Each row is where one point has got to under a steady rotation. How many steps took it there?
The counts run from 0 to 205.
[130 125  98  67 108 128 166 122 127 166 129  97 116 142 155  93 194 130
 160 140 101 115 145 115 128  93  94 148 163 130 159 168 117 106 142  66
 125 143 157 160 142 102 125 113 161 126 116 156 127 108  98 168 137 111
  94  99 120 135  84 138 147 129] => 83
[ 98  90 136  65 113 140 165 114 127 151 125  99 101 141 156 121 175 100
 131 110 147 141 166 116 124  98 106 149 166 140 155 157 104 112 139  81
 114 135 156 163 162  96 142 118 165 142 145 143 115 118  91 164 159 101
 123  61 142 130 115 102 139 123] => 11
[101  90 132  66 116 142 163 115 127 153 120 100  99 134 160 121 177  97
 126 111 149 140 163 115 120 102 114 149 160 143 154 158 107 112 144  77
 115 134 156 162 163  97 136 120 166 138 144 147 114 120  91 160 156  98
 125  64 149 127 118  95 135 117] => 12
[ 98  91 136  66 108 135 170 113 126 150 129  98 103 148 154 123 173 103
 134 108 143 143 169 116 128  98 101 147 166 139 153 155  99 115 138  87
 110 136 155 162 157  93 144 119 165 145 146 137 115 113  92 167 161 102
 120  62 136 132 113 106 143 127] => 10
[128 133 145 108 145 141 125 137 136 121 180 163 108 115 162 105 153 119
 153 113 122 150 189 147 124 155 123 127 142 126 182 124 102 143 169 105
 108 124  76  89 141 126 128  96 136 133 113 134 160 123 115 153 104  71
 116 105 208 141 130 129 124 167] => 34
[136 118 162  90 167 155 104 166 132 118 146 143 125 138 145 112 152  97
 136 110 176 144 168 148 125 129 114 136 149 133 167 127  85 115 163 106
 116 111  97  91 151 104 128 114 147 120 139 142 123 130 117 155 143  82
 125  89 230 131 125 133  97 137] => 27
[151  94 131  95 120 130 163  88 131 146 116 159 114 109 125 108 150 126
 162 103 109 110 162 126 107  95 125 143 161  96 201 127 142 135 181  86
 116 134 114 134 138 121 106 131 145 113 128 174 152 113  80 134  60 126
 155  84 151 121 119  91 129 148] => 49
[186  82 159 112 136 121 163 126 135 131 102 203 143 149 126 105 138 118
 155 108 108 118 161 158  95  92 119 110 155 120 152 126 113 125 185 131
 118 117 117 139 155 114 103 155 154  84 162 132 126 125  82 142 101 145
 140  65 140 108 124 122 120 147] => 129
[196  80 146 109 139 119 152 140 119 142 114 154 147 151 104 108 154 131
 157  79 138  80 151 133 124 105 110 114 161 113 147 131 113  99 182  91
 146 139 125 100 132 118 110 160 135 103 142 151 103 121  93 129  91 146
 166 118 171 108  98 129  92 171] => 59
[179 119 141 101 144 135 129 135 136 129 118 178 143 134  94 108 150 101
 169 120 127 126 157 154  95  90 109 133 156  90 195 125 119 121 191 104
 105 105 108 118 119 107 105 125 140  92 138 159 142 113  91 137  88 119
 130  92 191 107 115 127 115 144] => 201
[194  76 137 117 128 119 157 127 126 147 111 165 130 135 105 113 158 123
 158  79 123  88 154 133 107 110 128 113 154 115 155 134 124 105 189  87
 138 139 128 118 127 118 105 152 136 103 143 148 113 125  77 122  77 141
 169 114 167  97 108 111 105 171] => 56
[176 123 124 104 130 132 129 127 137 126 132 175 136 121  96 127 162  92
 159 120 129 134 170 161  92 101 115 132 150 103 199 128 119 120 188  97
 100 103 115 129 110 110 111 112 141 100 134 144 140 117  71 137  84 106
 129 101 190  94 126 122 126 149] => 198
[159 130 111  98 124 133 129 114 136 126 145 165 122 100 118 136 173  94
 147 123 128 137 177 159  94 115 120 139 144 118 202 128 122 122 182  86
 104 108 114 130 112 124 115  99 146 114 124 145 146 124  65 142  76  91
 129 108 189  96 137 112 131 148] => 195
[159  89 129  99 121 128 162  92 131 147 114 160 115 108 125 107 154 125
 159 100 108 107 160 128 104  99 133 140 161 101 195 130 143 131 182  84
 119 135 118 137 137 123 105 133 144 112 128 172 149 115  78 129  59 127
 158  89 153 117 118  92 125 151] => 50
[126  90 159  86 143 144 151 163 134 158 117 118 109 169 141  88 162  91
 152 115 145 145 148 117 118 112 120 127 163 123 135 167  97 103 165  87
 115 126 145 142 157  80 129 125 145 114 148 148 106 112 126 151 185  99
 118  68 186 124 102 125 113 122] => 168
[158 130 105  96 103 102 173 137 113 146 181 120 139 159 140 108 188 146
 169 113 102 107 175 119 146 130  76 114 157 137 134 153 100 110 148  82
 136 159 129 104 119 124 140 120 132 139 111 121 117 105 103 163 125 113
 104 143 135 134  78 165 131 187] => 74
[179 119 136 102 141 133 128 132 136 127 121 177 142 131  91 116 150  97
 166 121 127 128 160 158  94  92 110 134 156  94 199 126 118 121 190 103
 103 103 111 122 115 107 107 119 140  93 136 154 142 114  83 137  88 118
 129  95 189  99 117 128 117 145] => 200
[137 106 138  90 118 134 158  89 132 131 129 154 120 118 115 118 144 125
 166 105 113 121 170 133 112  86 104 150 167  85 214 118 126 142 169 101
 101 126 103 129 134 114 117 121 146 124 128 167 162 109  84 147  69 125
 141  78 149 133 118 103 139 152] => 46
[138 106 135  83 105  95 198 111 101 118 169 129 157 157 148 132 171 129
 136 108 141 114 202 114 147 117  65 117 166 145 122 132 104 122 145 104
 134 159 114 101 153 140 153 151 142 141 138 121 103 112 104 169 124 121
 129 103 122 141 102 139 113 178] => 148
[131 126 158  92 167 154 108 160 131 117 152 147 124 130 158 103 150 106
 140 115 163 145 173 145 126 137 115 135 147 131 172 122  93 127 165 105
 118 114  83  86 154 115 126 112 144 120 129 147 135 127 126 154 134  76
 120  91 229 144 125 134  99 141] => 29
[142  99 125  89 110 114 180 141 128 154 132 129 123 162 124 112 189  77
 146 131 128 152 169 120 103 112 110 117 157 133 123 176 115 103 172  76
 110 131 164 164 132  96 135 120 140 116 147 129 101 107 102 149 171  96
 111  86 156  94 109 126 128 138] => 162
[144 108  99  84 113 135 152 136 140 177 118 112  97 135 162  91 196 121
 156 127  97 119 135 128 114 105 123 135 149 147 151 179 113  96 152  63
 129 133 173 174 142  96 112 110 164 119 125 143 119 122  82 154 142 105
 105 100 136 113  98 128 146 126] => 87
[123 118 112  64 102  98 205 100 104 133 156 114 148 142 155 120 189 109
 130 141 134 128 197  99 135 108  77 134 167 142 132 150 134 124 149  78
 125 160 129 129 153 139 148 140 143 133 129 147 108 104 111 168 130 102
 115  90 124 136 103 127 119 148] => 153
[158  96 125  94 133 150 122 166 143 165 108 124 102 153 149 100 183 118
 149 103 123 116 125 152 112 108 125 124 148 155 143 169  80  83 151  85
 133 116 173 161 141  77 110 116 171 113 144 121 107 135  74 152 158 114
 113  98 159 106 104 135 136 127] => 92
[169 127 120 103 127 131 130 122 137 126 136 174 134 115 101 134 166  92
 156 121 127 136 173 162  90 105 115 134 148 108 200 130 119 119 188  92
 101 103 115 129 107 115 111 106 143 107 132 142 144 118  69 141  80  99
 128 106 189  93 131 119 128 148] => 197
[115  98 159 102 136 155 118 151 131 131 174 124  88 140 160 129 155 124
 143  66 151 140 176 142 138 150 117 128 148 147 165 133  61 116 145 104
 120 126 113  99 143  99 142  97 153 161 132 110 130 136  91 158 141  85
 130 103 198 137 122 124 133 168] => 180
[160  83 152 115 126  98 190 126 111 131 160 163 135 148 172 108 160 143
 140  87 118 103 192 121 140 148 109  95 151 157 107 130 107 126 165 109
 149 161 104  92 167 149 134 161 136 128 137 116 108 129 108 151 109 123
 148 107 140 135 113 131 103 189] => 142
[134 124 143 109 118 132 143 112 136 122 174 168 116 127 119 130 145 121
 169  96 107 147 191 152 117 120  98 131 156 101 202 116  96 146 166 118
  92 119  90 109 119 113 131  97 139 138 123 126 166 111  84 154  89 100
 121  98 169 129 124 126 148 177] => 40
[128 133 144 110 139 139 130 135 136 123 184 167 106 116 157 111 153 121
 160 111 115 151 193 149 122 154 121 126 142 126 184 125 100 147 171 107
 107 123  77  90 136 126 127  93 135 134 112 131 163 122 107 152 101  73
 115 105 203 137 130 129 129 171] => 35
[169 113 123 102 124 120 160 104 141 130 119 203 129 110 152 110 161 114
 151 138  87 133 170 163  86  99 128 124 146 133 175 131 129 136 181 116
 106 112 115 154 150 130 104 127 159  91 140 133 151 127  69 148  79 115
 120  73 135 110 139 114 141 139] => 123
[142  90 139  96 141 149 123 155 135 140 128 134 101 129 147 129 176  80
 121  98 167 140 161 146 103 135 140 126 141 161 145 153  93  95 167  82
 122 114 147 141 145 100 126 113 156 122 151 125 102 138  83 143 149  81
 138  91 209  96 137 106 112 134] => 20
